data =
[[129 143 110 112 138 136 111 120 119 137 125 126 149 131 142]
 [137 118 131 116 111 122 136 136 127 119 128 132 124 148 149]
 [127 121 137 127 111 119 128 124 115 119 152 155 142 127 131]
 [139 136 137 123 118 129 125 124 155 128 115 123 138 110 124]
 [133 108 122 154 138 112 120 129 139 123 115 120 113 140 138]]
The entry just left of the smallest entry is 133
The fourth entry in reading order is 112
Report the entry directly below the centre entry.
Answer: 124
Report the 3rd entry on the diagonal from the top-right corner.
Answer: 142
Report the entry just right of the centre entry.
Answer: 115
The last entry of the smallest entry's row: 138
The 2nd entry on the diagonal from the top-right corner -> 148
The smallest entry in the last row is 108
Report the first entry in reading order.
Answer: 129
Report the entry directly above the smallest entry.
Answer: 136
The largest entry in the first row: 149
The 2nd entry from the end, reading row by row: 140
The entry just left of the centre entry -> 128
The top-right entry: 142
Report the smallest entry in the last column.
Answer: 124
The third-last entry, reading row by row -> 113
Report the smallest entry in the first row.
Answer: 110
Report the second entry in reading order.
Answer: 143
Report the 3rd entry on the main diagonal.
Answer: 137
The largest entry in the last column -> 149

m =
[[133 151 131 129 134 129 136 107 118 126 134 146 132]
 [130 120 135 125 133 129 131 118 134 122 122 131 123]
 [134 144 145 132 115 136 135 125 145 122 122 124 129]
 [133 124 138 132 106 125 131 133 128 132 105 127 126]
 [105 124 125 130 127 123 129 131 125 129 121 137 130]
 [123 136 130 128 120 125 120 119 122 123 128 124 124]
 [121 129 118 127 126 131 130 124 136 129 131 138 121]
 [124 132 112 129 128 130 123 120 107 123 115 142 129]
 [133 132 135 133 123 132 136 134 117 120 134 125 129]
 [125 111 132 123 132 123 128 125 136 127 130 129 134]
 [118 130 131 131 113 133 124 131 131 129 139 125 132]]
Which number is the entry just left of the largest entry? 133
The second largest entry -> 146
Which number is the second entry in reading order? 151
The entry in the bottom-left corner -> 118
The third entry from the end, reading row by row: 139
Which number is the smallest entry in the first column? 105
The last entry, reading row by row is 132
Which number is the third entry on the main diagonal? 145
Which number is the first entry on the diagonal from the top-right corner? 132
Which number is the bottom entry of the column that holds the largest entry? 130
The fourth entry from the end, reading row by row: 129
The entry just right of the largest entry: 131
The second-last entry, reading row by row: 125
Which number is the entry just right of the centre entry? 119
The entry just left of the centre entry: 125
Which number is the entry directly above the centre entry? 129
The fourth entry in reading order -> 129
The entry directly below the centre entry: 130
Which number is the fifth entry from the end, reading row by row? 131
The 5th entry, reading row by row: 134
Which number is the third entry on the diagonal from the top-right corner? 122
Which number is the centre entry? 120
Which number is the smallest entry in the last column? 121

[[127 137 131 133 111 130 113 116 133 147 147 135 126 141 115]
 [110 107 151 136 151 116 129 149 109 106 144 144 135 115 125]
 [105 142 126 140 146 124 121 125 116 143 135 134 129 134 111]
 [147 105 105 117 151 139 122 143 130 151 107 110 109 111 152]
 [105 125 140 144 141 111 138 145 119 147 145 129 143 138 149]
 [125 110 108 140 139 138 117 138 112 123 144 141 141 117 143]
 [126 112 126 134 121 128 112 111 106 143 108 125 115 107 144]
 [151 142 124 113 111 129 132 133 113 106 140 128 147 141 132]]
Counting starts at 1.
The top entry of the column that holds the largest entry -> 115
The top-left entry -> 127
What is the bottom entry of the column that holds the largest entry?
A: 132
What is the entry at row 2, column 1?
A: 110
What is the entry at row 3, column 1?
A: 105
The bottom-left entry is 151
What is the entry in row 1 and column 2?
A: 137
The entry directly above the largest entry is 111
The entry in row 3 and column 3: 126
What is the entry directly above 136?
A: 133
What is the largest entry?
A: 152
The entry in row 1 and column 3 is 131
What is the entry at row 2, column 3?
A: 151
The entry directly below the largest entry -> 149
What is the entry in row 3 and column 2?
A: 142
What is the entry at row 2, column 2?
A: 107

[151 114 155 118 139]
Read off the first entry from the left.
A: 151
The last entry is 139
The 3rd entry from the right: 155

Read these off the table that follows.
1) The entry in the top-right corner?
2) The 2nd smallest entry?
3) The bottom entry of the column that holds the smallest entry?
4) The last entry, reading row by row?
5) The entry just right of 132?
6) The entry just left of the smallest entry?
7) The smallest entry in the first row?
8) The third entry from the end, reading row by row?
[[131 131 128 121 128 118 112 128 121 125 137 127 120 127 137 137]
 [118 121 116 128 141 130 142 128 116 154 155 130 117 123 121 129]
 [136 123 131 119 128 131 108 139 107 118 128 128 128 120 117 128]
 [140 126 134 128 136 119 126 128 132 128 140 126 123 137 114 133]]
1) 137
2) 108
3) 132
4) 133
5) 128
6) 139
7) 112
8) 137
